In the rows, 128 means zero.
Each path below is one point turned by a fixed rotation once a step. After each direction that follows a path, write how fast that rotation turns it, in degrees a step (0 if it stays still).
Each turn is a multiple of 5 degrees from 10 to 175, or 0.
Each row of a path follows its step; steps can be skipped.

step 0: [127 131 126 139 137 127 113 137 134 143 118 132 119 131 125 127 133 128
 128 127 129 134 130 141 129 122 138 136 122 140 118 131 141 132 146 120
 116 126 137 119 143 117 127 128 113 131 130 129 140 127 134 126 139 136
 117 127 138 129 138 142 132 121]
step 1: [116 121 128 136 124 125 111 129 127 116 122 131 125 127 115 121 137 139
 110 118 127 129 127 139 137 120 130 145 119 125 128 141 132 117 131 136
 132 131 118 129 128 119 141 114 125 124 137 131 144 126 120 121 130 136
 114 132 130 122 138 133 127 128]
step 2: [124 127 125 137 133 119 117 121 120 122 129 119 118 128 144 110 127 148
 130 116 130 123 120 129 124 139 119 141 126 123 122 140 120 133 128 122
 133 139 121 127 150 130 132 121 130 126 131 125 141 118 122 140 136 125
 122 127 124 126 132 139 130 141]
step 3: [128 140 127 125 137 120 122 126 117 138 126 126 127 118 137 108 128 128
 133 124 129 133 132 129 120 137 145 126 121 138 112 130 124 118 136 126
 129 131 134 131 152 116 132 118 118 114 129 125 135 136 129 140 123 137
 122 131 137 126 132 135 120 113]
step 4: [123 135 130 132 143 127 125 127 128 143 127 140 135 137 140 126 141 141
 112 124 136 137 132 134 132 122 133 129 124 133 119 131 141 124 127 137
 123 128 125 127 129 113 142 123 114 134 127 131 141 115 116 135 125 135
 121 138 139 115 140 127 136 121]
step 5: [129 120 139 136 124 117 117 130 134 127 118 133 121 133 130 123 134 144
 127 128 123 122 125 148 125 135 127 133 126 132 124 126 132 131 136 123
 145 140 120 115 138 129 141 124 118 136 130 143 132 124 126 128 147 135
 111 140 126 118 133 135 136 127]
step 6: [135 125 136 131 117 111 118 128 123 133 118 121 132 117 133 112 125 147
 125 118 119 119 123 133 126 116 129 144 122 121 118 133 120 121 126 122
 133 138 127 144 139 122 133 125 132 123 143 128 139 127 132 135 131 129
 124 131 138 128 130 130 124 112]
step 7: [121 125 132 131 139 115 115 116 115 141 132 116 136 128 143 120 133 131
 121 127 124 137 128 127 124 138 130 142 128 140 117 124 135 131 122 131
 119 135 129 143 142 115 141 137 112 117 133 123 137 117 132 132 128 129
 133 131 124 122 130 137 132 134]
step 8: [119 130 133 137 143 128 123 121 128 136 129 130 137 123 125 120 133 133
 130 132 136 140 129 137 130 134 141 124 129 132 127 118 137 132 136 124
 143 150 130 126 131 117 142 109 112 131 140 135 127 122 127 134 137 136
 121 131 138 129 147 127 120 130]
step 9: [131 132 133 131 129 118 113 136 136 127 123 132 141 126 133 102 122 142
 125 130 135 116 119 138 130 117 140 131 127 126 127 136 127 119 121 123
 137 133 127 125 122 127 146 125 119 137 133 126 124 115 122 131 130 123
 119 134 139 120 138 131 148 125]
Directions:
[129 124 127 124 123 129 126 127 129 128 129 125 128 127 131 125 132 131
 130 128 129 131 131 123 128 130 130 128 130 129 127 126 128 128 130 126
 125 124 128 132 130 128 127 126 127 128 128 127 128 128 128 130 129 123
 130 129 126 126 126 127 124 127]	90
[128 130 131 125 125 129 128 127 129 127 129 127 128 127 127 127 128 127
 128 130 127 128 128 125 134 126 130 126 124 126 129 129 124 124 125 131
 126 126 127 131 126 127 129 126 128 127 127 127 130 124 131 129 130 131
 127 127 131 128 131 131 131 125]	135
[129 126 127 128 127 129 128 126 131 129 129 134 133 133 125 128 127 127
 129 127 128 129 127 129 129 125 132 127 125 132 126 129 130 128 127 126
 129 124 132 127 128 129 128 126 130 129 129 131 130 127 126 128 132 125
 127 129 127 127 129 127 129 130]	85
[127 126 131 130 127 126 129 128 126 125 128 129 130 129 129 127 126 129
 128 130 131 126 125 125 126 129 124 126 125 126 132 128 125 129 127 126
 130 129 129 126 130 126 128 122 127 133 125 129 125 127 128 128 130 125
 125 126 129 130 127 130 126 127]	110
[130 132 128 130 128 130 129 126 131 132 125 125 125 129 126 127 127 127
 132 127 132 130 129 129 129 130 129 128 127 128 129 126 126 129 131 128
 129 129 126 130 131 133 129 127 130 132 130 131 125 130 130 129 132 131
 129 129 128 130 127 131 128 128]	130
[129 129 128 129 129 130 131 128 129 131 128 129 129 127 130 131 129 134
 128 124 129 129 127 127 130 124 125 127 129 124 128 128 128 130 128 127
 126 130 130 129 126 128 125 126 132 130 131 128 131 126 125 132 128 128
 130 126 131 131 132 125 125 127]	160
